128 stands for zero in the data rows.
Some points, each followed by its number:
[  4  84 158 156 255 125 207 100 187 191 127 121 217 171 137 154 124  87
 202 187 134 228  55  59] 0
[142 122 120 121 138 147 139 237 171  98 136 139 179 143 145 122 110 185
 104 151 174 186 174 196] 1
[ 44 176 200 154 126 122  95  44 144  55 138  92 103  94 137 107  97 146
 240  13 141 145 162 133] 2
[153 120  76  95  90 153  87 163 140  58 143 110 122  84 101 123 122 152
  87 127 143 123 130 153] 3
[ 95  89 160 142 110 118 121  56 124 139  85 105  85 121 112 117 149 147
 135  94  87  73 156 138] 4
[151 118 104 134  77 160  88 109 105 125 173 149 126 103 137 126 114 153
 106  83 138 147 173 160] 5
[177 109  81 174 140 153 123 159 117 170 151 110 171  94  96 116 106 111
  71 180 105 140 144 111] 6
[125 106 120 173 108 135 134 136 105 101 147 147 103 129 115  77 125 170
 116 110 119  89 166 173] 7
[ 64   0 148  97 137 122 155 156 156 182 101 142 181 171 151 141 161 109
 134 161 141 150  98  88] 8
[176 137 109 136 192 130 122 106 112 141 201 191 163 156 168 125 137 175
 184 145 136 190 104 104] 9
[143 122  98  99  72 142 102 199 153  88  79  92 118  99  69 107  99 107
  73 105 178 101 156 152] 10
[ 40 109 187 152 212  86 247  68 172 177 121  74 159 184 156 160 124  75
 192 122 121 104  66  67] 11
[204 108  87  98 123 147 113 134 101 165 124 158 142 149 119 177 157 159
 127 182 100 168 118 141] 12
[252 202 115  60  58 131  63 131   0 103  38  98  28 106 103 172 147  86
  60  82  60  36 115 106] 13
[188 150  91 105  60 162  59 121 158 110 153 104 129 107 134 129 137 146
  22  96 152 150 132 169] 14
[128 154 117 151 135 118 130 119 176 148 144 122 146 111 160 112 114 147
 115 140 160 167 164 126] 15
[ 32 170 186 192 166 116 176 125 135 100  53  67 124 171  95 146  32 125
 209  70 159 132 144  99] 16
[ 46 126 208 206 205 143 158 107 133 129 107 148  84 108 171 116 148 145
 216 103 131 139  82 128] 17
[140 110  91 140  97 135  64 139 211  38 186 180 141  94 128  95 129 198
 131 130 197 165 164 170] 18
[ 63 102 160 164 211  96 203  89 144 153 108 117 153 153 123 126 104 105
 204 145 143 110 111  94] 19
[ 16  70 190 163 200 107 162  56 156 184 158 139 191 132 163 120 149 119
 210 165 121 142  61  77] 20
[255 104 105  39 125 170 113 204  76 118 142 171 104 113  77 137 122 147
  92 103  73 194 158 125] 21
[ 86 138 110 146  94 136 146 200 183 112 104 116 140 138 138 128 113 113
  80 126 144 133 138 141] 22
[ 89 120 116 114 118 111 158 192 188 147 111 106 135 129 131 129 142 118
  23 131 167  71 121 137] 23
[101 126 166 138 188 142 115  68 202 133 251 194 220 134 213  67 147 187
 211 121 171 255  94 123] 24
[  5 191 193 179 204 130 159 113 179  95  93  77  67 100 130  91  39 160
 198  37 143 147 148 157] 25
[192 100 163  73  60 162 107 102  66 103  75 134  46  83 119 158 176 102
 148  83  56  45  95 129] 26
[149  92 145  81 187 134 168 152 148 193 146 156 154 190 106 127 159 109
 147 164 103 161  98  80] 27
[179 103 146 148 118 105 146 135 101 124 111 186  63 148 118 105 133 127
 118 104  90 102 171 143] 28
[103  98 124 150 183 119 146 192 207 137 124  90 172 171 165 111 138 127
  21 174 182 152 139 128] 29
[119 156 139 123 115 151 121 116 112  99 114 102 150 138 130 142 148 110
 155  77 156  81  89 145] 30
New points follow, each followed by the numbers of its three nearest points above, looking only along the 4 directions in which the numbered points spread most, nearest first.
[  0 167 245 183 162  72 225  63 178 135 105 113 138 195 179 105 110 137
 255  65 137 187  91  88] 17 19 20
[224  86  91  77  71 145  72 162 128 127 182 162 154 128 138 106 164 144
  81 124 101 158 145 161] 21 12 14
[178 146 122 148  85  64 120 125  90 153 159 148  92 151 162 128 156 104
  82 123 115 117 163 167] 28 7 5
[180 108  71  54  79 144 106 181 149 124 154 126 178 178 144  94 181  83
  47 166 125 155 126 118] 6 12 21
[255 195  58 107  59 107 125  77   1 140 114  99  66 109 102 135 121  86
  73 149  88  96 136 152] 26 13 21
[255  69  85  73 120 159 142 127  61 145 158 166 136  84  86 140 196  79
  44 174  75 102 174 152] 21 12 6
[ 75 133 121 143 138 187 105 141 145 120 149 133 166  97 135 123 126 143
  99 124 161 153 150 153] 15 7 1
[  4  88 218 180 200 108 149  84 192 140 153 165 111 145 197  89 149 137
 227 128 199 134 114  97] 17 20 19
[ 85 196 130 140  58 152  76 104 174  66 122  95  90 131 167  80 127 163
 144  23 151  62 139 193] 7 30 2
[198 192 127 132  85 112 134 132  40  88  93 153  52 116 100 188 101 138
 173 155  61  72 159 116] 26 28 4
[243  91  41  77 126  99 111 119  99 209 161 139 193 172 125 164 217 106
  61 199  62 121 112 116] 12 21 6
[113 144 130 104  63 164  83 147 226  91 166 182 150 126 156  78 171 134
 111  80 187 196 140 162] 18 1 15
[117 119  89 145 103 127 123 172 104 101 106 107 108  86 103 138 123 155
  43 158 142  80 141 160] 10 3 22
[133 173 110 126  46 127 116 197 159  57  95  89  86  84  84 113  53 129
  45 127 131  87 192 180] 10 3 14
[195 157  87 144  27 132 101 164  55  35  94 101   3  79 120 131  46 161
  80 104  89  62 213 199] 10 3 14
[ 89 137 140  71 143 105 151 254 200 118 111 112 176 197  82 126  87  82
  46 175 206 193 154 130] 29 23 22
[233 113  71  81  34 155 126 144  47 106 160 135 128 107  73 136 141 122
  43 119 118 111 140 130] 21 14 3
[ 82 112 107 121 176 121 164 147 172 205 152 152 227 191 137 171 188 106
 134 227 135 136 100  61] 8 27 0
[145 245 169 101  18 115 101 122  76  28  72  76   0  70 101 134  62 122
 140  34  73  54 182 170] 26 13 4
[151 129  96 111  45 134 131 120  82 109 134 111  92  94 101 193 136 154
 105 172 103   0 129 106] 28 26 30
[187 113  68 103  96 157  98 141 110  52 181 115  68  72  87 126  83 161
  67 105 148 138 219 170] 14 3 5
[116   0 134  92 206 143 138 141 155 202 172 195 186 149 132 124 202  71
  76 181 103 109 106 133] 27 8 6
[177 144 135 165  70 125 111  93  81 113 111 125  68  99 125 108 142 175
 142  86  88  54 154 120] 28 4 30
[198 165  80  96  69 138 111 159  58 128  69 119  76 113  90 151 133 112
  72 124  85  91 147 158] 28 26 13
[ 60 102 125 163 152 155  96 156 136 136 158 154 134  76 123  82  96 143
 142 110 113 127 125 124] 15 7 30
[102  70  91  84 201 191  63 219 225  98 145 200 216 168 135  80 153 147
 123 212 238 251 145 124] 1 29 15
[ 82 179 141 130 144 105 170 166 159 102 154 173 182 178 119 143 141 135
 189 138 165 215 117 113] 15 9 8
[206 151 113  90 147 149  91 130  74 164 128  98 136 124 189 136 129 111
 130 186 109 136  87 106] 12 28 6
[206 119  62  83 110 103 138 172 107 134 125 100 144 167  98 148 152  72
  52 182 124  98 132 137] 6 12 23
[240 145  71 103  76 151 117 152  73 113 100 151 106 121 125 144 167 111
  62 163 123 117  96 175] 21 12 14
[255 146  70  97  97 117 105 101  41 148 141 119  64 130 106 157 137 125
  66 164  51  93 134 120] 21 26 28
